One vector is turned by the same rotation once a tick. Each row is the vector after some number of ticks, and that number follows the row.
The counts run from 0 to 632.
[  0   0 -10   3  -3 -23  -6  -6   0  -8  -4 -10  -9  -8   7   9  -3   5
  12  -4  -7   5 -17   6  -2 -13   8  -4  -5  -9  -5  11 -22   7] : 400
[ 14  -6  14 -17   1   0  -3   6  -5  -8   0   9   5   4  18  -7  -4   0
   9  -3   4  -7   3 -19  -7  -3  13   4  -3 -18   1  10  -1   8] : 211
[ -5   4   9 -11   7  -1  -2   1  -2 -17   7   1  -2  10  -2   7  18 -15
   2  -7  -3  -6  12  -3 -15   8  -6  -8   9   5  -6  13  24   0] : 472
[ -1   1   2   7   9   1   3  -3   0   3   3  -2  -5 -18  -6  12  -9   3
   0  -5  -3 -13  -6   7  17  -5  -7  -1   8 -11  -3  17 -21 -20] : 129
[-10   4  -2  15   9   7  -9   1 -10   6  13   4 -11   4 -17  -3   4   5
  -7  11   6   7   9  10   7   4 -12  -7   0  20   6  -7  14  -4] : 302
[ 13  -1  -6  -6  -5   1   9 -11  10  -2 -12   5   4   6  -4 -11   0 -13
   9   3  -7   4   1 -14  -1  -1 -17  16   0   5   2 -19  -2 -21] : 245
[  3  -5  -5   4  -2  -4   6 -24   8  11  -7  21   9 -15   2   3   0   1
   6  -8  12  -6  -4  10  -5  10 -18  -2   8  -3   2  -5   1  -7] : 517
[ -1  10   2  -1   6  -1  -4   1  -7 -24   0   8 -14   7   7  16  18 -13
   6   5  -4   0   6   1 -11   3  -6   0   6  10  -1   8  19   3] : 469
[-17  -2  -9 -14 -13   4  -1   5   8  -5   9  -8  -7  10 -12   0   0 -16
 -17   6  -3  -7   3   8  -3  -4  10 -21   0   3  -5   5   6  12] : 616
[ -2   3  16  13   5  22   4  -3   5  -6   1  -4   5   6   7  19  -3 -15
  -9  -2  11   5  -4  13   5   8   8   5  13   6  -3   7  15  -3] : 327
[  1  -6 -18  -4   2  -5  20  -2  13  13  -1  -2  18   3  -8 -11 -18  -4
 -11  -4   7  -4 -10   5  -7   2   2 -12   6   2  -7   5  -9   1] : 372
[ -4   3  -2  -2   8   6  18  -6   2  -8  -9 -10  -5   4   7  20   9   3
 -23  -6 -16 -14   5  11   0  -6   3   7   2   6  -3   5 -14  -6] : 141
[-15  -6 -19 -11  -5  13  14  -3 -18  11   3   8   3  -9   4  -5   0   1
  -2   7   8 -15  -1   0  17  -6  -4   0   3  -4  -1   6 -11  16] : 168
[ -1   4   1  -5 -10   9 -11  -7 -16   5   2  -4 -15  10  -7  15  -3  -1
  -6 -12   1 -11  15  -2  -5   1  -7   8   6  18  -2 -12  16  -1] : 288
[ -8   7  -5   8  -6   2  -7  18   0  -9  -1  -8  -9   1   7   9  -6 -10
  -5   8  -9  10  11   5  10 -17  23   0  -5  -7  -3  16  -4  -1] : 609
[ -8  -1   0  -1   8  12  -4   6   1  -9  11  -6 -13   3  -2 -13  19  -7
   6  15  -8  11 -16 -12  16   5 -12  -7  -4  -7   6  -5   5  -1] : 446
[-10  -1  -2   5   9  12  10   1   7  14   8  -3   2   0 -14  -5   8   0
 -17  -2  -1   3  12   8   5   9 -19  -8   5  17  -3 -10  14  -8] : 306
[  5  -2 -11   3  -5   6   5 -10  -5   7  -8   7   8   7  10  -9   7  -6
 -10   2  -1  18  16   0   1  -3  -7  10  -8  15   3 -21  13  11] : 37
[ -2  -6   0  19  -2 -15 -14 -10  -9  16  -5  -1   8  -2   4  -2 -11  11
   2 -16   1   8  12   4  -3  -7  14  10  -2  -5  -1  16  -3 -11] : 543
[  0 -12   7   3  -5  -4 -16 -20   4  -1   1  -5  -6   9  -9   0  17 -15
  -3 -16 -13   1  -9   2  -7  12  -7  -7   0  -5   7  -6   9 -12] : 266
[ -9  -5  -6  -8   1  10   5  -1  10  -6   1  -4  -8  -1   2  -8  27 -13
   0   8 -14   5 -11  -4   9   9 -20  -9  -4  -4   2 -12   3   4] : 449
[ -7  -4   3  -6 -14   9   9 -11   5   4  -8  15   4  -2   6   7 -12  -5
 -11   8   8 -16  16  16  -5 -11   9   5   1  10  -3   4  -7  10] : 350
[  1  -3 -11  -9  -8   9   0   0 -21  -9   4 -12  -3  21 -12  -7   4 -20
   2   4 -10  -2 -10 -12   6  -2   2   7   1  13   3  -5  -2   8] : 431
[  3   5  -5   8   6  11   2  -1   0   5  -1 -18 -10   8   0   5 -16  -3
  -8   8   7  20  -7   4   2 -10  -5  11  10  19  -8 -11  -1  -4] : 572
[  4  -5 -19  -3   2  -3  20  -2  11  15  -2   0  19  -1  -5 -11 -20  -3
  -9  -5   7  -4  -9   2  -2   1   1 -10   6  -2  -6   8 -12  -2] : 373
[  3  -7   9  -2   5   4  -1 -11  29  11   2  -1   5  -7   7  -2  -3 -15
  -8  -6   3  15   0   1  -7   4 -18  -6   8  -3  -6  -6  12  -4] : 60
[  3   2  -5   1  18 -10  13   9  -2  -7   0   4  14 -12  15  -5   3  -3
  15  -1   3  12  -6  -4   3  -6  -5   0   6 -14  -9  22  -5   6] : 193
[ -6   9  -4   9  -4  -8  11  13   8   1  -4  -2  16  -1  -2  -6 -18  15
   5   5   8   6  14   6   3 -11  20   4  -8   6 -10   8  -8   1] : 360
[ -1   0  20   3   0   3 -23   2   1   1   5  -4 -18   1   2   1   9  20
  -1 -10  -9   0  13 -10   5   0   4   1 -11 -11   5  -7   7 -14] : 278
[  0  -5 -20 -12  -6  -1   3   9 -16   3   9 -15   2   8 -11  -7   6 -11
   5 -15  -9  -2 -10 -11   3   9  -9 -11   2   4  -6  -4   0  14] : 435
[  2  -4  -8   5  -6   3   5  -9  -3   8  -6   6   9   6   7 -13  11  -1
  -8   2  -3  19  18   1   3  -2  -4   9 -13  13   5 -21  12  11] : 36
[  0  -3  10   2   5  14   0  -6   3   6   7 -24  -2   6 -13  -1 -15 -13
  -5   1   8  15 -12   5   2  -4  -4   4  14  16  -9  -7  -1  -4] : 575
[ 20  -8  27   4  -3   4 -21  -3   7   1   6  16  -8 -14   9   4 -14  -2
  10  -1   5   3   3   6   0  -1  -5  -5  -3  -3   3  -4  -6   7] : 68
[ 15  -1  11   6  13  -1  -1 -12   2   6   1  21   0 -11   7   4 -10  17
   7  -7  18  -8  -5  -1  -5   6 -13  -1   8  -4   5  -2   2 -11] : 521
[  1   5   6  -4  -4  -5   9  15   6   3   3   0  14  -1  -3  -4 -21  21
   1  -5  13  -5  13   5  -5  -6  18  -6  -5   6 -11   4  -6  10] : 357
[ -1   2  -8 -17  -6  -5  -4  -5   1  -7  -3  -1  -3  23   2  -8  -5 -12
   4   5   6   2  -1 -19 -24  -3   7   1   5   5  -2   1  19   4] : 224
[  5  -4   4   6   3  24   9  -1  -6  17   2  10   9 -11  -3   1  -6  -6
  -8  -5   3  -5  12   4  19   6 -16   7   8   4   0  -2  -1 -12] : 311
[ 24   1  -2   4  -2 -17  -7   5   0  -3   1  -1   1  -1  -4   1   2   7
  19 -22  -6   8  -9  -5  -4  13 -13  -8  -6  -2  -3 -14  -3  -4] : 254
[  2  -8  12   1   7   9   4   2  18  -3  -2 -12  -4  -3   6   0   6 -15
 -19   4 -18  13   5  17   7  -9  -1   0  -4  -2  -2   0 -15  -6] : 593
[  0   4 -12   3   6 -21  -9  -7  -3 -11  -3  -7 -18  -2   9  10  -3   5
   6   6  -5   6 -16   3  -6 -16   7   0  -1  -4  -2  13 -17   5] : 402
[-19  -5  11  -2 -11   7   9 -11  20   3  -7   6   6  -3   7   0   0  -3
 -14  10   2  -6  18  17  -2  -9  11   3  -5   5  -3   4  -3   4] : 347
[  0  -6 -15   1 -22  11   2  -4  12  16  -7   6  -4   6  -8   0 -15  -7
 -14   3  -8 -12   5   7   4   2   0  -1  -4  10   5 -14 -10 -10] : 102
[ -4  -2  -9   3   2  -1  12  -7   6  -1   4  -1  11  18 -16 -11 -14  -6
 -10  12  12  -2 -14  12  -9   1  13 -11   2  17   1   0  -1   9] : 368
[ -6  -7   4  18   4  -7 -21 -13  -9  11   3   2 -11  12  -1  -8  -6  14
 -11   6   5   8   3  10  -7  -6  14   0  -6   6  13   3   4   0] : 548
